0: [ 0.6  0.9  1.  -2.2  0.5 -0.9  1.5  0.4 -1.   1.5 -1.2 -1. ]
1: [ 1.   0.7  1.1  0.6  1.2 -0.5  0.8  0.3 -0.3  1.2 -0.6  1.9]
2: [-1.7  0.4 -1.2  0.  -0.3 -0.5  0.3 -0.2  1.1  1.2 -1.  -0.9]
3: [ 0.7 -1.3  0.6  0.   0.5  0.4 -0.9  0.5 -0.6 -0.5  0.1  0. ]
4: [ 0.5 -1.9 -1.1  1.   0.2  0.2 -1.   0.3 -0.9 -0.9  0.9  0.2]
5: [ 1.  -1.7  0.3 -2.   0.   1.5  0.9 -1.9 -0.3 -0.8  1.7 -0.2]
6: [-2.   0.2 -0.4 -0.9 -1.  -0.7  0.7 -2.  -0.4  0.9 -0.6 -0.7]
7: [-2.   1.  -0.4 -0.8 -1.6 -0.2  0.2 -1.8  1.2  0.8  0.  -0.5]
8: [ 0.9 -0.7  0.4 -0.1  0.6  1.6  0.5 -1.3  0.8 -1.9  0.9  0.5]
9: [-1.5 -0.3 -0.9 -0.1  1.2  0.8  1.2 -0.3  1.7  0.9 -0.3  0.3]
10: [ 2.1  2.   1.5 -0.2  0.  -0.5  3.2 -1.   1.  -0.3 -0.8  1.3]
11: [ 1.  -0.9 -0.1 -1.   1.6  0.9  0.2  0.5  0.4  0.4  1.2  1.3]
12: [ 1.4 -2.4 -3.5 -0.5  0.5  0.4  0.2  0.7  1.7  0.4  1.5 -0.5]
13: [ 0.6 -0.6  0.3  0.5  0.6 -0.7  3.  -1.9  0.5  0.9  0.   1.8]
14: [ 1.   0.9  0.4 -0.5  0.8  0.9  0.6  1.2  1.1 -0.8 -0.2  0.4]
15: [ 0.8 -2.1 -1.4 -0.2 -0.5 -0.1 -0.9  0.3 -0.6  0.1  0.9 -0.7]
16: [-0.8  1.7  0.5  0.  -2.4  0.1 -0.7 -0.4  0.9 -0.3  0.5 -0.5]
17: [ 1.1 -1.9  0.3 -1.9  0.1  0.9  0.9 -1.5 -0.2 -0.7  1.2 -0.6]
18: [-0.3 -1.9 -1.5  1.4 -2.5 -1.8 -1.7  0.2 -1.3 -0.1  0.7 -0.7]
19: [-0.6  0.7  0.8  0.2  0.2 -0.7  0.5 -0.6 -0.7 -0.1 -1.4 -0.7]
20: [-1.9 -2.1 -0.2  0.3  1.  -0.9 -0.2 -0.4 -1.5  2.   0.1  0. ]
21: [ 1.7  0.4  0.8 -0.5  0.6 -0.3  0.9  0.4  0.5  0.2 -0.6  0.8]
22: [-1.5  0.5  0.9 -1.   0.7  0.7  0.8 -1.3 -0.1  0.3 -0.1  0.4]
23: [ 0.8 -0.7 -2.1 -1.5 -0.6  0.3  0.4  1.1  1.  -0.1  0.6 -1.2]
24: [ 1.4 -0.6 -0.9  0.1 -0.2  0.   0.5 -0.3 -0.2 -0.9  0.4  1. ]
25: [-0.3  1.  -1.3  0.9 -0.5  0.3  0.1 -0.2  1.3 -0.5 -0.4 -0.7]
26: [ 1.  -0.7 -0.9  0.3  0.5 -1.3  1.6  0.4  0.2  1.7 -0.5  0.8]
27: [ 1.2  0.7  0.7  1.  -0.1 -0.2  0.4 -0.2 -0.1 -1.1 -0.2  0.6]
28: [ 1.   0.9 -0.3 -0.8 -2.6 -0.4  0.2 -0.1 -0.3 -0.8  0.7 -1.2]
29: [-2.5  0.4 -0.1 -0.4 -0.9  0.3 -2.1  1.6  0.4  1.5  0.6  0.3]
30: [ 0.4 -0.1 -1.6 -1.1 -0.4  0.7 -0.1  0.9  0.8 -0.1  0.5 -1. ]
31: [-2.4  0.7 -0.5 -0.9 -0.6  0.1 -0.7  0.3  0.4  1.8  0.6  0.4]
32: [ 2.   0.   1.2 -0.9 -0.2 -0.3 -0.4  0.  -2.8 -1.1 -0.4  0.3]
33: [ 0.4 -0.4 -1.7 -0.7 -0.2  0.8 -0.1  1.3  1.  -0.2  0.6 -0.9]
34: [ 1.   0.  -0.4 -0.9  1.5 -0.1  0.6  1.  -0.4  1.7  0.1  1.9]
35: [-1.8  0.7 -0.3 -1.6 -2.2 -1.   0.2 -1.   0.3  1.1 -0.1 -1.3]
36: [-0.6  0.2  2.3  2.   0.8  0.5 -0.7 -0.4 -0.6 -1.4 -0.2  0.9]
37: [ 0.4  0.1  0.1  1.  -0.2  1.2 -0.3  0.   1.  -1.4  0.9  0.8]
38: [ 0.5 -0.8  0.2 -0.5 -0.3  0.3  0.9 -2.   0.  -0.7 -0.2 -0.3]
39: [ 0.8 -0.3 -2.2 -1.5 -0.6  0.1  0.4  1.1  1.   0.2  0.3 -1.1]
40: [ 1.3 -0.8 -0.9  0.2  0.2  0.4  0.2 -0.3 -0.1 -0.6  0.3  1.4]
41: [ 1.5 -0.6 -0.6 -0.6 -0.1  0.8  0.4 -0.2 -0.6 -0.9  1.   0.1]
42: [ 2.5  0.4 -1.  -0.8 -0.4 -1.5  2.   0.  -0.5  0.6 -0.7  1.1]
43: [ 1.2  1.  -1.3  0.6  0.3 -1.3  2.6  0.3  1.6  1.3 -1.2 -0.2]
44: [ 0.  -0.2 -0.5  1.4 -0.8 -0.7  0.1 -0.1 -0.1 -0.6 -0.8 -0.9]
45: [ 0.   1.  -0.2  1.5  1.2 -1.5 -1.   2.  -1.1  1.3 -1.3 -0.2]
46: [ 2.5 -0.1 -0.6 -0.9 -0.5 -1.5  0.9  0.3 -0.4  0.4 -0.4 -0.5]
47: [-1.6 -1.   0.9  0.2  0.8  0.3 -0.7 -0.7 -1.1  0.4 -0.2  0.4]
48: [-0.1 -1.3  0.1 -1.4 -0.4 -0.3  0.7 -0.9 -1.2  0.3  0.2 -1.1]
49: [-0.8 -0.9 -0.4  0.4  0.7  0.2 -0.2  0.2 -0.4  0.4 -0.6 -0.3]
50: [ 1.4  0.1  1.2 -1.2 -0.2 -0.5 -0.3  0.2 -2.  -1.1  0.   0. ]
51: [-3.   0.5 -0.9 -1.4 -1.1  0.1  0.3 -1.5  1.3  1.8 -0.2  0.5]
52: [ 1.5 -1.3 -0.3 -1.7  0.1  0.4  0.   0.4 -1.5 -0.1  0.4 -0.4]
53: [ 0.1  0.8  1.2  0.8  0.9  0.8  0.5 -0.5 -0.1 -0.8 -0.2  0.7]
54: [-1.8  0.5  0.   1.6  0.1 -0.7 -0.4  0.5 -0.6  1.2 -1.5 -0.3]
55: [ 0.5 -1.   0.3 -0.5  0.5  0.7 -0.9  0.8 -0.6 -0.6  0.5  0. ]
56: [-1.4 -0.4 -1.1  2.4  1.8 -0.7 -0.1  2.1  2.2  2.  -1.4  0.3]
57: [-1.3  0.9  0.9 -1.1 -0.5 -0.6 -0.4 -0.5 -0.9  0.  -0.4 -1.2]
58: [-1.2  0.9 -0.9  0.1 -0.6 -0.3  0.7 -0.5  1.4  0.8 -1.1 -0.9]
59: [-0.9  2.5 -1.4 -0.5 -2.1 -0.3  0.3  0.1  1.6  0.1 -0.1 -1.1]
60: [ 1.5  0.3 -0.6  0.4 -0.3  0.2  0.5 -0.3 -0.6 -1.3  0.4  0.4]
61: [ 1.3 -0.5 -0.7  1.3  0.1 -0.1 -0.4  0.2 -0.5 -0.6 -0.6  1. ]
62: [ 0.3  0.4  1.2  0.6  0.  -0.6 -0.8 -0.3 -1.2 -0.6 -0.6 -0.7]
63: [-3.  -0.8  0.2  0.7 -1.6  1.2 -0.6 -1.5  1.  -0.1  1.8  2. ]
64: [-2.4  0.9  1.2 -1.7 -3.3 -1.4 -0.7 -1.1 -1.4  1.3  0.1 -1.1]
65: [-0.3 -0.9  0.4 -0.6  1.2  1.   0.6 -0.3  0.1  0.2  0.4  0.4]
66: [ 1.6  0.1  1.1 -1.1 -0.2 -0.4 -0.4 -0.1 -2.  -1.3 -0.3  0.1]
67: [ 2.3  0.8 -0.1  1.1  0.1 -0.7  0.6 -0.5  0.1 -0.7 -0.6  1.1]
68: [ 1.2  0.5 -2.  -1.8 -0.1  1.5  0.8  1.1  1.7 -0.5  0.5 -1.5]
69: [-0.7  1.4  0.4  1.1  0.7  1.   0.5 -0.6  1.2 -1.6 -0.8  0.3]
70: [-0.8  2.3 -1.6 -0.8 -1.7  0.   0.3 -0.2  1.8  0.5  0.1 -1.3]
71: [-0.6  0.   0.   0.1  0.   0.9 -0.1 -0.8  1.4 -0.5  1.   0.5]
72: [-3.   0.6  1.  -1.5 -3.2 -1.6 -1.1 -1.1 -1.6  1.1 -0.1 -1.1]
73: [-1.8 -2.  -0.1  0.3  0.9 -0.8 -0.4 -0.6 -1.4  2.  -0.2  0.2]
74: [-0.1  0.8  0.1  1.8  0.9 -0.9 -1.1  1.7 -0.9  1.5 -1.2 -0.6]

[ 0.1 -2.1 -1.3  1.8 -2.7 -1.6 -1.8  0.1 -1.6 -0.1  0.6 -0.5] 18 15 4 44 61
[ 1.6  0.5  0.7 -0.2  0.6 -0.4  1.3  0.4  0.6  0.3 -0.7  1. ] 21 1 14 67 27
[ 0.1  0.   0.2 -1.1  1.   1.   1.  -0.5  0.1 -0.4  0.4  0. ] 65 22 41 38 71
[ 1.7 -0.5 -0.6 -1.1 -0.3  0.8  0.6 -0.5 -0.3 -1.3  1.   0. ] 41 24 60 40 17
[ 1.3 -0.7 -0.9  1.5  1.  -1.4  0.   1.4 -0.2  1.9 -0.7  1.4] 26 34 1 45 61
[-1.6  1.4  0.1  1.1  1.2  0.6  0.2 -0.2  1.3 -0.1 -0.6  0.4] 69 53 9 25 71
[ 1.7  1.1 -1.1  0.2  0.3 -1.5  2.6  0.2  1.6  0.9 -1.5 -0.4] 43 26 42 46 21
[ 0.5 -0.1 -0.2  1.1 -0.2  1.3 -0.5  0.2  0.9 -1.1  1.5  0.7] 37 71 40 8 60
[-0.5  0.8  1.1  0.4  0.2 -0.7  0.2 -0.4 -1.   0.3 -1.7 -1. ] 19 62 57 54 44
[ 1.7  0.6 -2.  -1.9  0.2  1.2  1.   1.1  1.9 -0.4  0.5 -1.8] 68 39 23 30 33
[ 0.9  0.3  0.6  0.7  0.2  0.   0.3 -0.5 -0.3 -1.  -0.3  0.1] 27 53 60 62 67
[-2.5 -0.3  0.2  0.7 -2.   1.1 -0.3 -1.6  1.3  0.2  1.6  2.2] 63 71 7 51 31
[-1.6  0.  -1.6 -0.9 -0.6 -0.7 -0.5  0.2  0.1  1.6 -0.4 -1.5] 2 35 58 31 6
[ 0.  -0.2  0.6 -0.6 -0.2  0.1  1.2 -1.9  0.3 -0.6  0.  -0.3] 38 22 48 65 71
[ 0.8 -2.2 -1.5  0.2 -0.5 -0.3 -0.7 -0.2 -0.8 -0.2  0.8 -0.8] 15 4 41 3 52
[ 0.8 -0.8  0.9  0.8  1.5  0.1  0.9 -0.4 -0.3  1.2  0.1  2.1] 1 34 65 11 21
[ 0.9  0.6 -0.7 -0.7 -2.8 -0.4  0.3 -0.1 -0.3 -1.2  1.2 -1.2] 28 16 60 41 30
[-2.4  0.2  1.7  0.5  0.   0.  -1.1 -0.5 -0.7  0.1 -0.7  0.2] 47 57 54 19 62
[-0.4 -1.2  0.5  0.5  0.  -0.5  1.3 -1.9 -0.4  0.3 -0.4  0. ] 38 48 19 49 65
[ 2.7  0.7 -0.8 -0.9 -0.4 -1.1  1.7  0.1 -0.4  0.7 -0.7  0.9] 42 46 21 26 67
[-1.4 -1.5  0.7  0.2  0.9  0.2 -0.5 -0.5 -1.3  0.8 -0.2  0.1] 47 73 49 20 65
[ 0.8 -1.1  0.2 -0.7  1.8  1.3  0.5  0.2  0.3  0.7  1.1  1.4] 11 65 34 40 55
[-1.9  0.8 -0.7 -0.7 -1.3 -0.4  0.3 -1.4  1.4  1.   0.3 -0.6] 7 35 51 58 6
[-0.9 -0.1 -0.1  0.1 -0.1  0.8 -0.3 -1.   1.1 -0.2  1.   0.6] 71 37 65 22 25
[-0.9 -1.2 -0.4  0.4  0.4  0.1  0.2 -0.2 -0.5  0.4 -0.6  0. ] 49 47 65 73 3
[-0.4 -0.9  0.  -0.4  0.8  0.5  0.6 -0.2  0.2  0.1  0.5  0.4] 65 49 71 11 55
[-0.6 -0.9  0.3 -0.6  1.   0.5  0.6 -0.5  0.1  0.2  0.6  0.5] 65 22 49 71 11
[-0.3  0.4  1.4  1.   0.9  0.6  0.8 -0.5 -0.3 -1.1 -0.5  0.8] 53 36 27 69 19
[ 0.9 -1.   0.  -1.1  1.7  1.1 -0.1  0.9  0.3  0.3  0.9  1.1] 11 65 55 34 3
[-0.8  3.   0.4  0.8 -1.7  0.  -0.3 -0.6  2.  -1.1  0.6  0.2] 16 59 25 70 69
[ 1.5  0.9  0.6 -0.7  0.8  0.6  0.5  1.   0.8 -0.8 -0.4  0.2] 14 21 27 53 60
[ 0.2 -1.9 -0.7  1.2  0.1  0.1 -1.1  0.2 -1.4 -0.7  0.9  0.3] 4 3 15 55 61
[ 1.4 -2.5 -3.7 -0.2  0.2  0.2  0.5  0.6  1.8  0.7  1.2 -0.3] 12 23 39 33 15
[-0.1  0.4  1.8  2.3  1.   0.4 -1.1 -0.7 -0.6 -1.1 -0.5  0.7] 36 53 62 27 69
[-1.7 -1.1  0.6  0.4  1.   0.3 -0.5 -0.4 -0.7  0.1  0.1  0.4] 47 49 65 73 20
